Here are some numbered points:
[ 11  59   4 -17  10 -13  28 -17 -41  -3  32  10  -7   6  19  -8] 0
[ -6   9   3 -17   4   8   5 -15 -49 -44 -26  17  53  83 -14  20] 1
[ 43  12 -38   4   3   4   4   5  -4 -16  65  16   0   7  11 -36] 2
[-11  41   2  19 -14  18  44  39  16  39 -73 -49  37 -28  -3  61] 3
[-71 -19  57 -36  -3   0  -6 -28 -53 -29 -73   2  43  77 -26  31] 4
[ 12  45  10 -17  16 -10  20 -18 -37 -10  31   7  -2   5   9  -5] 5
[ -9 -48  26 -36  31  -8 -48 -15 -40 -49 -29  21  40  35 -54  17] 6
[ -1 -49  16 -10  35 -40 -41 -52  13   7   4  27 -48 -74 -10   1] 7
[-26 -23  24 -12   4  -1 -19 -15 -19 -14 -31   2  19  24 -13  14] 8
[ -4  -6   6  30 -18  -7 -19  24 -11  19 -23  30  26  23 -29  25] 9
[ 15  24 -43   5  -8   4  18  24   5  -1  32  -1   0  31 -19 -31] 10
[ 27  16 -22  24  -6  -3   3  40  36  37  15  -8 -24 -48  17  -3] 11
[  21 -102   11  -10   46  -21  -88  -23   23  -24  -22   32   -8  -88
  -52   19] 12
[ 57  35 -60  34 -11   4  24  55  62  31  58 -15 -35 -62  18 -35] 13
[-17  14  14  -6 -10   8  11   5 -15   5 -17  -2   9  27   6   4] 14
[  2 -51   2  -4  26  40 -55 -15 -28 -29  19  37  48 -22 -38  -3] 15
[-36 -44  49   2 -11 -15 -17 -19  16  11 -69  -9  -9 -35   8  40] 16
[-21  18   5   4 -33  -2  26  25   9  12 -11 -20 -10  42   0  -7] 17
[-35 -31  29   2  -6  -5  -7 -25  13  14 -37   1 -15 -28   3  18] 18
[ 63  29 -56  21  12  24   5  34 -19 -16  42  28  47  40   9   3] 19
[-25 -31  28 -17   7  -5 -24 -16 -16 -14 -34   4  17  15 -22  18] 20
[-22 -29  29 -12   5  -5 -18 -12 -14 -16 -42   2  19  12 -17  27] 21
[ -41   -6   32   24  -20  -35    8   -9   11   27 -125  -25   24   32
  -12   98] 22
[-22 -39  26  17  -3 -25 -10  -5  45  44 -64 -19 -30 -68  -2  37] 23
[-25  -8  17   4 -12   4   6 -19   8  13  -5  -7 -13  -6  22  -2] 24
[  2  -3   0  25  -4 -27  19   5  62  40 -40 -33 -47 -70  21  29] 25
[ 13  -2 -11   3   3   9   4  -3  -1  -5  15  10  -2  -2  -2  -6] 26
[ 69  23 -40  32   4  36   5  44  14  -4  31   1  25 -46  27   7] 27
[-51  35  32 -17 -20  10  30   0 -47 -11 -49 -23  47  85  -8  23] 28
[ 29 124 -49 -10 -18  38  77  60 -49 -23  70  -4  43 115  26 -49] 29
[ -1   8   2 -41  20  21 -21  -3 -85 -75  18  18  71 110 -38 -13] 30
[ 30  21 -14  14 -15   4  10  58  19  29  16 -27 -18 -28  13 -16] 31
[ 78 -62 -41 -31  54  22 -78 -26 -34 -77 115  80   4  -5 -23 -69] 32
[  81   10  -60   36   36  -20    5   24   65   41   55    0  -50 -127
    2   -8] 33
[-26 -37  16  15 -12  -5   6 -45  33  26  -4   0 -40 -52  23   4] 34
[-15  89   8 -18 -34  33  57  62 -66 -13  -3 -38  53 127  10 -15] 35
[-49 -68  46 -28  14   5 -41 -69 -42 -35 -29  30  21  32 -15  10] 36
[  27 -125   17  -43   62   14 -119  -53  -42  -83   46   77   12  -17
  -41  -36] 37
[ -83  -57   79  -20   -1  -14  -20  -44  -15    3 -106   -9   17    7
  -23   57] 38
[-65 -58  65 -29   7  -7 -28 -46 -21 -10 -79  -9   7   4 -27  37] 39
[-23 -29  17  -4  12 -11 -18 -34   3 -15 -29  17   9 -17 -21  22] 40
[-105   -2   83  -12  -42   -1    4    1  -40   32  -80  -23   32   60
  -20   28] 41
[  2  30 -10 -12  -9  21  20   2 -27 -17  28   8  17  48  12 -21] 42
[ 82 -12 -53  12  28   9 -33   9  22 -17  97  34 -20 -56  10 -44] 43
[ 34 -37   9   4  20   0 -34 -21   0 -21  26  23  -8 -46  13   1] 44
[ 16  63 -29  18 -21   9  74  36  45  43   7 -74 -34 -51  39  -1] 45
[ 20 -51  -9  -4  35   9 -38 -30   0 -28  -3  24  13 -33  -8  14] 46
[ 79   0 -57  11  20  13 -18  19  22 -15  91  31 -17 -53  11 -47] 47
[ 63  30 -43 -29  28 -16  10 -21 -12 -59  74  24 -30  52  39 -53] 48
[-31  25 -14 -13 -25   7  21  10 -29  -4  11 -15  22 115 -24 -26] 49
[ 52  56 -48  42 -24   3  41  76  60  52  44 -34 -46 -60  32 -23] 50
[-17  31   7  29 -27 -15  43  39  44  53 -53 -46 -18 -33  13  33] 51
[-54  29  33 -29 -13   7  22  -4 -58 -30 -50 -10  51 104 -13  20] 52
[ -3 -14  24   0   4   8  -4  -5  -4  -4 -32   7  16 -29   7  26] 53
[-19  17   8 -10  -8   9  12 -11 -26 -10   0   0  17  44   6  -4] 54
[-47  22  37 -26 -13  12  20  -5 -52 -23 -43  -8  48  88  -8  18] 55
[ 59  -2 -42  -3  21  15 -20 -10 -13 -32  97  41   2   8   9 -52] 56
[-72  -8  57  -5 -22 -12  23 -24  -9  14 -94 -25  14  23  -7  49] 57
[  44  -72  -17   28   24  -24  -55   -8   78   29   22   17  -58 -127
    1   -2] 58
[ 39  40 -42   3   7  43  19  38 -11  -9  67   0  24  -6   8 -35] 59
[-44 -44  39   2  -2  -4 -16 -45   8  11 -34   4 -17 -33  12  19] 60
[ -6  41   9 -16  -8  14  26  22 -47 -18 -17 -14  42  75  -5  10] 61
[  53   37  -50   50  -18  -14   27   59   81   73   30  -29  -58 -100
   37  -12] 62
[ 13 -14  -5  18   8 -17  -5   1  41  31 -11  -8 -32 -78   1  10] 63
[ 17  51 -31  18 -17   3  40  22  11  15  25  -7  -5   1  19  -7] 64
[-11  -7  12 -16   1   3  -4 -10 -20 -16  -7   1  13  25 -11   5] 65
[ 21  83 -37  -2  -8  54  69  47 -15   1  65 -49  18  15  19 -42] 66
[  8 -40  10 -21  13 -17 -43 -35  -9 -30  49  40 -29  12  -1 -49] 67
[ -1 -49  11 -24  29   0 -39 -45 -23 -45  12  42  13   2 -24  -7] 68
[-13  50  -8  34 -41   6  55  57  37  56 -46 -57  -2  -8  16  29] 69
[ 31  56 -16   4  25   1  27   6 -12  14  17  -7  11 -40  13  17] 70
[-21  32  12  -4  -9 -12  27   3   7  21 -12 -17 -12  -7   8   6] 71
[ 40 -14 -30  -4  20  15 -25 -15 -13 -28  65  40  -2   2   5 -41] 72
[ 42  65 -43  25 -18   5  47  43  26  37  48 -21 -17 -11  34 -20] 73
[-24   6  -2  17  -9 -22  14   9  33  46 -41 -30 -22 -39 -16  26] 74
[-19  32  24   4 -20   7  29  14 -18  11 -38 -22  29  25  18  30] 75
[ 14  59 -20 -26   2  24  17  20 -66 -41  38  10  55 111  -4 -24] 76
[ 21 -33  -7  -3  15  -7 -29  -9   4 -13  15  20 -11 -22 -10  -6] 77
[-38  46  12  46 -52 -22  54  50  68  98 -73 -65 -44 -57  27  41] 78
[  25 -127   22  -47   58   17 -119  -56  -46  -87   44   74   12  -12
  -46  -33] 79
[ -3   2  14  16 -15 -44   1  -1  17  23 -47   4 -24  23  12  36] 80
[-22 -96  16 -30  45 -39 -71 -79   9 -20  -3  37 -34 -36 -56  -8] 81
[ 26   5 -11 -26  20  16 -23   7 -55 -52  39  31  38  63 -19 -22] 82
[ 43 -14  10   1 -10  45 -16  25 -29 -59  31  27  49  33  32  -6] 83
[ 35 -25 -28  12  20  -2 -12 -13  15 -17 -12   8   9 -21  -9  26] 84
[  7 -24   3   0   7 -24  -1 -17  46  19 -12  -9 -51 -69  14   4] 85
[-15 -69  20 -25  18  29 -48 -21 -30 -50 -27  35  49  20 -33  10] 86
[ 34 -46 -11 -25  38  11 -58 -27 -32 -55  60  55  11   9 -19 -41] 87
[ 56 -19 -36  18  18  -6 -23  13  39   6  50  23 -33 -72  15 -29] 88
[ 18  64 -23  15 -26   7  41  48   7  17  13 -30   6  18  12   0] 89
[ 40  17 -29  -2  13  13 -12  20 -14 -23  46  19  14  22  -8 -24] 90
[-11 -15  28 -13  11 -16 -17 -35 -19  -4   1  10 -13  -1   8   2] 91
[-42  23  28 -43   0  25  14 -16 -83 -44 -14  18  61 118 -12  -1] 92
[ -3  42 -15   3 -17  17  30  36  -2  15   4 -10  11  29  11 -10] 93
[ 36  70 -47  17 -15  14  35  37  -6   1  59  -9   5  41  20 -32] 94
[-20 -42  16  -9  18  51 -34  -3 -41 -13 -11  16  63 -16 -33  10] 95
New points follow, each followed by the numbers of its three nearest points above, nearest first.
[  3 -45   0 -15  30  -1 -47 -51 -15 -43  21  51  11  -6 -14 -10] 68 46 87
[-18 -43  19  -6  10  -6 -26 -41   1 -12 -25  18   2 -12 -12  16] 40 20 21
[  5  80  -8 -22  -9  33  42  21 -82 -36  38   6  60 121  14 -20] 76 35 29
[ 34  18 -19  18 -14   4  10  61  27  27  17 -33 -26 -18  16 -16] 31 11 64
[ 14 -55   1 -15  16 -11 -56 -37   1 -37  56  40 -34  -3  -6 -50] 67 87 72
[ 19 -57   6  -8  44 -33 -56 -52  23   2  32  29 -54 -98 -15  -6] 7 58 44
[  4  40 -18   8 -15  13  27  32  -3   2  12  -9  16  34   6 -13] 93 89 10
[  67  -58  -38   32   22  -16  -42   14   93   30   47   13  -62 -127
    6  -17] 58 33 88
[  -8 -119   39   -9   38  -24  -86  -50   22   -7  -45   22  -13  -88
  -43   37] 12 81 7
[ 44 -11 -26 -11  21  10 -26  -6 -20 -44  65  30   9   9 -12 -34] 72 56 90
[-33  56  -2  29 -26 -23  58  -4  35  48 -41 -20 -14 -24  26  36] 51 69 71
[ 53 -64 -16 -20  41  11 -67 -15 -19 -49  66  47  -2 -19 -20 -47] 87 72 32
[-58   8  43  -3 -23  -9  25  -1 -11  19 -78 -32  22  24  -3  44] 57 75 41
[ -27  -90   27   33   -4  -16  -40    7   83   46  -96  -24  -25 -119
  -21   55] 23 16 25
[ 43 -42 -18 -23  37  21 -50 -18 -34 -56  66  52  12  12 -15 -41] 87 72 56
[-13  98 -14  -3 -30  23  74  30 -37  -1   8 -22  40 102  17  -8] 35 61 29
[ 44  26 -50   9  12   5   6   0  18 -11  74  27 -10 -21  14 -33] 2 47 56
[ 22 -96  11  -9  45 -20 -82 -21  22 -26 -16  32 -14 -85 -48  13] 12 81 7
[-24 -58  38  10   1 -23 -14 -12  43  25 -64 -22 -25 -75 -18  41] 23 16 18
[-35  26  21 -34  -7  20  17 -36 -86 -51   5  17  60 127  -8  -8] 92 30 1
[ 22  62 -51 -35  11  44  21  13 -89 -56  73  26  70 127 -16 -55] 76 30 82
[-20 112 -13   1 -39  21  85  44 -40  15  -6 -42  38 105  23   2] 35 61 29
[  52  -42  -29   32   16  -19  -31   10   80   40   33    9  -64 -127
   10  -13] 58 33 88
[-18  14 -14  16  -2 -19  21   7  28  49 -29 -32 -16 -23 -14  19] 74 71 51
[ 26 -19 -18  -8  19  15 -21 -18 -15 -35  52  32   4   9   2 -32] 72 90 2
[-36  17  20 -31  -9  20  15 -32 -72 -49  -1  15  51 118  -7  -6] 92 1 55
[ 19  74 -48 -35   9  35  26  20 -88 -60  73  23  72 127 -20 -59] 76 29 30
[ 60  23 -58  40  -6  -2  16  49  59  36  54 -10 -39 -62  22 -26] 13 50 62
[ 76 101 -79  55 -23   0  66 104  63  72  60 -40 -40 -52  45 -25] 50 13 62
[  8  31 -16  -2  -9  13  17   3 -14 -16  29   4   6  41  11 -21] 42 10 54
[ 10  54 -29  25 -16  -2  41  19  22  32  11 -11  -8  -3  28   3] 64 89 73
[-13  48   2 -17 -14  15  32  17 -49 -17  -2  -3  37  84   5  -6] 61 42 49
[ 18  70 -46 -36  15  43  21  24 -90 -62  74  29  72 127 -15 -61] 76 30 29
[-12  34   7   5 -15 -10  26  10   6  29 -11 -19 -13  -8  16   7] 71 24 17
[-48  23  30 -41  -8  18   9 -24 -83 -39 -21  14  59 127 -11   4] 92 52 55
[ -9   1   2 -21  14  13  -4 -13 -51 -44 -22  24  58  80 -19  18] 1 92 55
[ 60  75 -51  -5   1 -20  45  12   1 -20  57  -5 -27  64  45 -32] 94 48 64
[  7  11  -4 -12  -1  22 -25   9 -75 -36  53  53  54  89 -25 -34] 82 30 76
[ 45 -50 -15 -24  34  16 -54 -23 -40 -65  65  49  16  20 -20 -38] 87 72 32
[  8 -28   3   5   4 -26  -5 -16  43  10 -10 -11 -48 -54  14   5] 85 63 34
[-63 -56  32 -33  29 -19 -33 -54 -23 -14 -66  -1  23  13 -68  36] 39 20 38
[ 45 -48 -20 -26  40  12 -59 -23 -30 -64  77  61  13   3 -17 -49] 87 32 72
[ 44   4 -40  23   3   3   3   7  38  10  63  14 -37 -55  16 -35] 88 47 13
[ 34 -23 -13 -12  23 -21 -21 -22   5 -34  31  29 -19  -5  -6 -17] 77 44 67
[-18   2  10  12 -19   5  15 -16   9  26  -1  -9 -12  -9  27   5] 24 71 14
[ 56  -3 -41  -6  16  20  -9  -9 -11 -39  91  39   2   8  12 -53] 56 72 2
[  6  -9   4  30 -16 -19  10  46  70  60 -36 -48 -47 -93   1  26] 25 63 74
[-63 -13  59 -26  -7   4  -1 -24 -44 -25 -71  -9  42  59 -23  35] 4 55 52
[  19   38  -29   62  -32  -23   44   44  101   87   -4  -51  -67 -114
   42   12] 62 50 25
[  7 -13   8 -24  11   9 -15  -2 -32 -34  14  10  25  38 -17 -12] 65 82 54
[  8  -7  -5  -3   3   4  -7 -12  -4  -8  28  20  -2  -1   7 -20] 26 77 91
[-59  -3  46  -5 -21  -4  13 -15  -7  14 -64 -22   8  25   2  35] 57 75 21
[  67   16  -58   34   23   -4   -8   29   55   38   57    2  -39 -117
   16  -15] 33 88 13
[ 38  36 -49  16   5   3  14  -3  16  -2  62  23  -7 -17  19 -21] 2 64 59
[  6  18  -4  -9   2  -1  13  13   7   2  29   0 -17 -16   1 -27] 26 10 64
[  63   10  -49   27   35  -15   -7   19   57   28   52    8  -44 -127
   12  -16] 33 88 13
[  5  -4   2  -8   0   6  -6   7   8   7  24  -1 -13 -22   7 -19] 26 77 24
[ 20 -51  -3 -12  37   7 -32 -35  -7 -41 -12  23  21 -18 -17  20] 46 68 84
[ 17 -38  -3 -20  19 -11 -43 -34 -17 -33  65  47 -25  20  -4 -51] 67 87 72
[  7 -53   7  -9  39 -40 -41 -52  24   5  20  27 -57 -92 -12  -9] 7 85 44
[ 34 -44 -26 -24  38  20 -47 -18 -27 -59  50  52  30  12 -39 -31] 87 68 72
[  3 127 -29  27 -48   9  96  72  -3  40   6 -52  15  69  38   2] 89 66 94
[ 58  12 -45   7  12  11  -4  18  10 -17  80  16  -6  -9   7 -40] 2 56 47
[ 37  30 -45  16   5  -1  12  -5  14   0  58  21 -10 -19  19 -23] 2 64 26
[  4  10  -6 -11  -3  13   4 -14 -28 -22  34  13  13  42  10 -22] 42 54 65
[  2 -21  -8 -33  38   6 -28 -29 -40 -43  17  29  24  26 -46 -15] 68 82 6
[-46 -20  63   2 -28   5  -2  -5 -12   0 -77 -15  24  16  17  49] 57 16 21
[ 58  32 -58  41 -11  -5  15  45  63  30  52 -13 -36 -60  19 -26] 13 50 11
[  6  16 -24 -26  19  15  -4 -11 -46 -29  42  26  25  64 -18 -27] 82 42 90
[ 32  64 -37  10 -17  26  44  28 -16   1  57  -5   8  41  28 -33] 94 59 66
[ -74  -47   69   -7  -11  -21  -18  -19    5   17 -114  -36   12   -8
  -35   68] 38 57 39
[   2 -100   29  -16   45  -21  -82  -30   12  -23  -40   29   -3  -70
  -45   25] 12 81 46
[ 11  11 -10   3  -1   5   2  11   8  16  26   0 -19 -27   5 -25] 26 11 31
[ -4  22 -32   2  -2   0  11  18   8   5  19  -9  -2  33 -19 -24] 10 93 26
[ 17   4  -6   1  -7  10   0  45   9  11  13  -9 -18 -20   9 -18] 31 11 26
[-18  16   5  21  -9  12  28  21  20  37 -59 -38  20 -32   5  47] 3 51 74
[ 32  39   6   4 -12  26  15  24 -30 -27  29   9  24  22  40  -6] 42 83 90
[ 10   2  -8  -3   3   0  -3   5  10   1  35   1 -20 -22   5 -27] 26 77 2
[-18  34  13   5 -18 -11  24   7   5  28 -12 -20 -16   2  23   6] 71 17 24
[ 61  82 -52  -5  -6 -11  52  21  -6 -23  63  -1 -22  66  48 -41] 94 48 64
[-22  39  -1   2 -13  43  46  20 -18   8 -31 -47  47  15   1  23] 75 93 14
[ 40  -3  13   0 -11  52 -14  34 -32 -47  28  27  55  34  43  -9] 83 42 90
[ 56  74 -48  -2  -3  -9  55  13  -3  -9  56  -9 -21  69  54 -32] 94 64 48
[-14   3  13 -14  -2  14   4 -22 -35 -26  12  14  20  53   6  -9] 54 65 42
[ -4  37   3 -10 -11   9  27  23 -46 -12 -17 -13  38  80  -7   9] 61 54 28
[  8  17  -7 -11  -3  21   2  -3 -37 -14  36  17  11  52  23 -27] 42 54 90
[-24 107  -3   0 -40  17  84  45 -33  13 -14 -35  35 100  24   1] 35 61 93
[ 25 114 -38  -8 -21  34  72  44 -57 -18  67  -9  36 116  30 -42] 29 76 35
[ 38 -64 -12 -23  46   8 -71 -39 -20 -56  56  61   4 -21 -21 -33] 87 68 67
[ 36  22 -33  31  -6 -12  15  45  62  43  15 -15 -37 -80   9   0] 11 62 13
[-60 -73  71 -36   2 -25 -62 -56 -52 -33 -50  42  15  59 -34  14] 36 39 6
[ -6   8   9  14  -9 -17  11  19  24  33 -37 -26  -8 -30  -2  27] 74 71 51
[ 14 -37  -3   0  18  -5 -21 -16  11  -4   7  15 -10 -34  -9   2] 77 44 46
[-35  21  15 -33  -5  26  15 -37 -83 -60   9  13  59 127 -10 -13] 92 30 1
[ 32   6 -27   5   3   3   5  12  42  12  64 -11 -47 -75  18 -47] 88 13 11
[-25 -50  29  22  -6 -22 -15   0  53  44 -69 -26 -33 -87  -4  43] 23 25 16
[-11  14   9 -20   8   6  14 -16 -53 -45 -33  11  58  89 -17  33] 1 55 52
[ 22  46 -17 -17   9   7  18  46 -45 -25  -1  -2  44  68 -22  -1] 61 76 42
[ 27 123 -43  -7 -29  31  72  56 -48 -15  68 -10  36 102  26 -45] 29 94 66
[-36  95   3   1 -44  56  62  67 -47  27  14 -36  62  61   3 -20] 35 93 61
[ 13 -30   2  -3  17  -1 -30 -11   0 -11   8  19   1 -18  -8  -1] 77 44 46
[-73  -9  56 -29 -11  10  -7 -27 -54 -27 -64  -6  43  86 -19  32] 4 55 52
[ -3  84 -11  30 -37 -32  74  38  27  44 -53 -48 -16  50  38  43] 69 51 89
[-78 -16  56 -13 -14  -4   6 -30 -18   0 -97 -15  25  29 -14  48] 57 38 39
[-35  40  14  -3 -22   8  36  20 -16  16 -40 -27  17  46  11  16] 75 14 17
[ -4  86 -22  42 -42  16  87  78  66  92  -7 -86 -34 -73  41   2] 45 78 69
[-22   0  10  11 -16   0  19 -22   7  22  -3 -11 -12   1  19   5] 24 71 14
[ 49  27 -48  12  10   4  10   0  14 -10  71  20  -5 -16   7 -26] 2 90 59
[  1  -8 -13  26  -8   2   2  29  38  24 -29 -24   2 -33 -17  22] 74 63 11
[ 15  54 -28  14 -13   7  38  25  11  21  20  -4  -5   1  23 -10] 64 89 93
[ 30  65 -43   8 -14  27  41  25  -4  -2  70   1  -3  34  35 -46] 94 59 66
[ 13  55 -29  20 -17   3  73  36  66  44  -2 -74 -40 -68  36   0] 45 50 51
[ 41 -16 -24  17  19   4 -21  11  31  11  25   8  -6 -62   2   0] 88 63 11
[-11 102 -19   1 -36  18  70  35 -34  -2  10 -26  37  96  18  -3] 35 61 29
[ 85 -59 -43 -25  54  11 -83 -29 -31 -71 127  78   4 -17 -25 -70] 32 87 56
[-25 -12  16   1 -14   6   5 -43  -3   1  12   3  -9  15  24 -11] 24 91 54
[ 12  60 -30  21 -21  10  72  38  57  49  -3 -77 -37 -68  40   2] 45 50 69
[ 16  82 -31  18 -21  13  81  51  55  51   7 -83 -37 -57  42  -3] 45 50 73
[ -89  -48   84  -15  -11  -19   -7  -24    3   19 -127  -31   14   -2
  -25   72] 38 57 39
[-43  24  21 -38  -2  16  11 -23 -80 -46 -14  10  57 120 -12   5] 92 52 55
[ -75  -62   78  -12   -9  -23  -20  -37   -4   14 -116  -28    6  -14
  -36   73] 38 39 57
[-18 -25  33 -48  14  23 -33  -2 -75 -61  -8  12  48  87 -34 -13] 30 92 1
[ 57   0 -45  -9  21  20 -20  -1 -14 -29  95  44  -8   1  11 -58] 56 72 2
[-48  21  28 -30 -15  20  20 -33 -73 -43  -9   7  53 126  -2   0] 92 52 55
[ -9  48   2 -13  -9   9  30  31 -38 -14 -16 -13  36  70  -4   6] 61 54 28
[ 26  20 -24 -14  13  28   0   1 -53 -40  40  22  49  76  -2 -16] 82 76 42
[ 20  74 -49 -29   5  43  25  20 -87 -58  77  22  68 127 -13 -56] 76 29 30
[ -9  10 -13  13  -3 -17  16   8  19  32 -25 -32 -13 -16 -26  19] 74 71 80
[ 19 -45  -1 -17  13  -2 -43 -34 -14 -37  66  49 -31  15  -5 -54] 67 87 72
[-22  14  13   2 -14   9  18  -2 -12   6 -10  -9   6  23  13   2] 14 54 24
[  17 -101   10   -7   42  -16  -85  -27   15  -19  -19   37  -18  -75
  -36   14] 12 81 7
[-14  37  10   8 -17 -15  23   9  10  30 -15 -32 -16   0  23   8] 71 17 24
[-27  28  13 -28  -3  24  19 -25 -77 -50  -8   7  59 118 -18   1] 92 1 52
[ 63  86 -48  -8   2 -15  54  22  -3 -21  60  -2 -21  71  54 -39] 94 48 64
[ 40 -40 -18 -25  37  13 -55 -24 -37 -59  67  58  16  15 -19 -45] 87 72 32
[ 15  31 -41   3  -5   4  22  24  -7  -3  31  -6  12  51 -10 -24] 10 42 93
[ 50  12 -28 -25  18  29 -15  16 -47 -62  74  32  27  53 -17 -50] 82 90 56
[-24  25  -4  -2   6 -34  22 -17   4  29 -14 -21 -25  -8 -21   5] 71 74 24
[ 24  99 -43  -3 -19  32  57  39 -49 -16  70  -4  35 107  36 -47] 29 76 94
[-55  27  36 -38 -11  20  19 -29 -83 -44 -15   9  54 127   0  -8] 92 52 55
[ -83  -55   76   -9   -9  -18  -13  -32   -2   13 -124  -23   11   -5
  -30   70] 38 39 57
[ 44   8 -26   4  14  30  -7  19 -13 -25  33  16  26  -6   3 -10] 90 2 26
[-33  20  23 -34  -4  15   7 -25 -75 -45 -19   7  60 113 -13   8] 92 52 1
[-35  12  24   3 -23 -12  -2  17 -18  18 -18  11   8  30 -14   3] 14 17 9
[ -47  -13   44   38  -41  -35   30   32   74   87 -113  -75  -44  -91
    2   70] 78 23 51
[  3  68 -22  17 -23  20  77  40  53  48  -7 -75 -27 -60  46   5] 45 69 51
[ 26  26 -58  12  -8  21  14  41  -2  -4  46  -3  13  57 -14 -42] 10 94 90
[ -7 -46  18 -25  18 -14 -47 -41 -15 -38  16  31  -9  12 -19 -20] 68 67 91
[ 10 -55   1   0  24  25 -52 -12 -19 -27  23  40  39 -33 -40  -3] 15 46 68
[ 39  60 -41  20 -18   3  43  47  24  30  37 -19 -16  -7  21 -16] 73 64 89
[ -8 -49  13 -20  21   3 -37 -40 -28 -40   2  27  10  14 -21  -4] 68 86 20
[ -23 -101   17  -31   51  -40  -79  -83    0  -28   -1   40  -30  -34
  -65  -10] 81 12 7
[ 44  -1 -38  16  11  -3  -2   9  30   9  54  16 -26 -48  16 -25] 88 47 11
[ -9  37   5   4 -15 -12  33  14  11  25  -6 -16 -18  -6  26  -1] 71 64 17
[-56  -6  40  -4 -15  -9  13  -5  -4  20 -75 -22  15  16  -9  43] 57 21 75
[-19 -33  23  17  -8 -24  -6 -18  39  35 -40 -15 -26 -59   3  29] 23 18 34
[-42  33  25 -37  -8  26  26 -20 -77 -46   0   9  56 124   2 -15] 92 52 55
[ 16  73 -17 -25  -2  38  36  15 -79 -49  55  23  56 119  28 -38] 76 29 42
[-34  50   0  31 -26 -21  61  -8  35  45 -52 -26 -10 -21  23  44] 51 69 74
[-48 -50  50 -23  11 -15 -36 -31 -20 -16 -72  -2  21   5 -37  43] 39 21 20
[ 27 115 -43  -3 -28  36  73  48 -48 -16  68  -7  36 110  28 -44] 29 94 76
[  14 -107   20  -17   47  -11  -88  -27   19  -26  -19   32   -8  -77
  -45   17] 12 81 46
[ 13   8  -9   1   1   1  -1   7   7  10  34  -6 -20 -15   8 -24] 26 2 31
[-55  11  31 -17   2  -4  14  -8 -26   8 -75 -23  36  32 -32  45] 57 28 21
[ 12 -20   2   0  10 -25 -10  -7  40  10  -9 -11 -46 -53  16   5] 85 63 34
[ 41  76 -47  -1 -11  27  35  46 -29 -17  72  -1  16  69  22 -44] 94 29 66
[ 44  -6  10   5 -14  47 -13  27 -32 -49  28  34  47  30  35  -9] 83 90 82
[  3  11 -13  29 -17   0  15  -1  42  34  23 -16 -36 -39  35 -10] 11 31 63
[ 47 -43 -17 -26  41  15 -57 -16 -40 -61  70  56  19  12 -28 -42] 87 72 32
[  4 -17  -1  18   8 -11 -11   0  44  28  -9   2 -32 -82   7   5] 63 85 25
[ 45  15 -22  16  -9   0   3  59  25  22  33 -27 -22 -28   9 -24] 31 11 13
[-39  30  26  -2 -18  -8  34  16 -10  22 -56 -29  16  35   2  31] 75 14 17
[-10 -30  25 -31  24  -5 -35  -4 -38 -42 -41  18  39  30 -47  22] 6 20 21
[  34  -75   -8   18   28  -25  -50  -16   62   21    3   12  -48 -127
  -16   10] 58 7 63
[ 14  -4  -8  -2   6   2  -4   0  -1   2  39   6 -24 -21  10 -30] 26 77 2
[ -8 -16  -4  24 -15  -2   1  26  41  32 -32 -25 -13 -25  -5  15] 74 63 25
[  2  -7   3 -27  12  21 -12 -31 -51 -47  39  34  34  68  -7 -26] 82 42 30
[ 42 -34 -20  18  25 -14 -28 -18  23 -24 -24  15   8 -24 -10  42] 84 46 77
[  6 -51   1   0  23  36 -55  -6 -27 -21  20  40  42 -29 -32  -4] 15 95 46
[  6 -10   5  22  -7 -24  16  12  68  49 -46 -41 -50 -79  27  35] 25 23 63
[ 82 107 -82  53 -25   3  67 106  65  71  59 -38 -44 -57  52 -27] 50 62 13
[-60 -66  28 -31  32 -26 -41 -59  -9 -18 -70   4  15  -6 -75  37] 39 38 40
[-27  15  21 -37   2  16   1 -23 -80 -54  -6  15  60 115 -15  -1] 92 30 1
[-44  31  27 -19 -11  -6  42  -8  -9   0 -55 -39   2  38  11  28] 75 14 71
[-18 -10  19  26 -20 -25 -12  17 -10  21 -62  19  29  45 -15  49] 9 80 21
[-24 101  -3  -7 -33  22  73  32 -47  -6  -4 -22  45 107  19  -3] 35 61 49
[-38  17  24 -35  -3  18  16 -32 -78 -48  -1  21  48 112   0  -9] 92 1 55
[  76   18  -63   34   29  -12    5   19   63   32   60   -4  -50 -127
    9  -17] 33 13 88
[ 36  35 -21   9  19  -8  13  -1  -5  12  23  -5  -1 -56  10  18] 70 11 26
[ 86 -57 -44 -31  62  27 -73 -21 -38 -86 122  85  10   0 -18 -77] 32 87 56
[-68 -11  57 -28  -9   0   1 -30 -48 -22 -71 -10  43  73 -22  39] 4 55 52
[  6  69 -19  17 -24   1  49  48  11  26  -1 -33   1  20  15   1] 89 93 64
[  7 -38  -2 -11   8  -9 -40 -29  -6 -23  54  37 -29  13  -1 -44] 67 72 77
[ 20 -41 -54   3  22   5 -30  -5  13  -3  29  12   0  -3 -50 -24] 77 26 84
[-29 -47  31  16  -5 -20 -17  -5  46  40 -64 -20 -31 -81  -6  38] 23 16 25
[-23 -49  23  17   3 -14 -26 -14  47  31 -36 -13 -36 -75   1  27] 23 85 63
[-18  14   8 -21   5  18   4 -10 -53 -41 -35  13  56  92  -9  23] 1 55 52
[ 15 -54  -2 -17  13  -7 -52 -34  -8 -42  60  40 -25  21  -9 -49] 67 87 72
[-29 -38  38  16  -8 -26 -16   3  48  45 -72 -31 -29 -75  -5  42] 23 16 25
[-21 -90  17 -37  53 -32 -74 -72  -2 -20   3  42 -31 -37 -47 -14] 81 7 68
[  56 -114   -3    9   41  -16  -91   -5   61   -2   25   24  -52 -127
  -22  -15] 58 12 7
[ 20  42 -26  25  -8  -3  29  13  20  22  19  -7 -11 -18  22   5] 64 11 70
[ 13  18 -41  10  -9   8  15  28  13  -2  29 -11   5  27 -25 -24] 10 93 90
[ 28  11 -19 -21  16  16 -11   5 -50 -46  37  25  38  66 -18 -21] 82 90 42
[-13 -45  27 -34  29  -3 -52 -15 -46 -43 -38  23  45  28 -49  25] 6 86 20
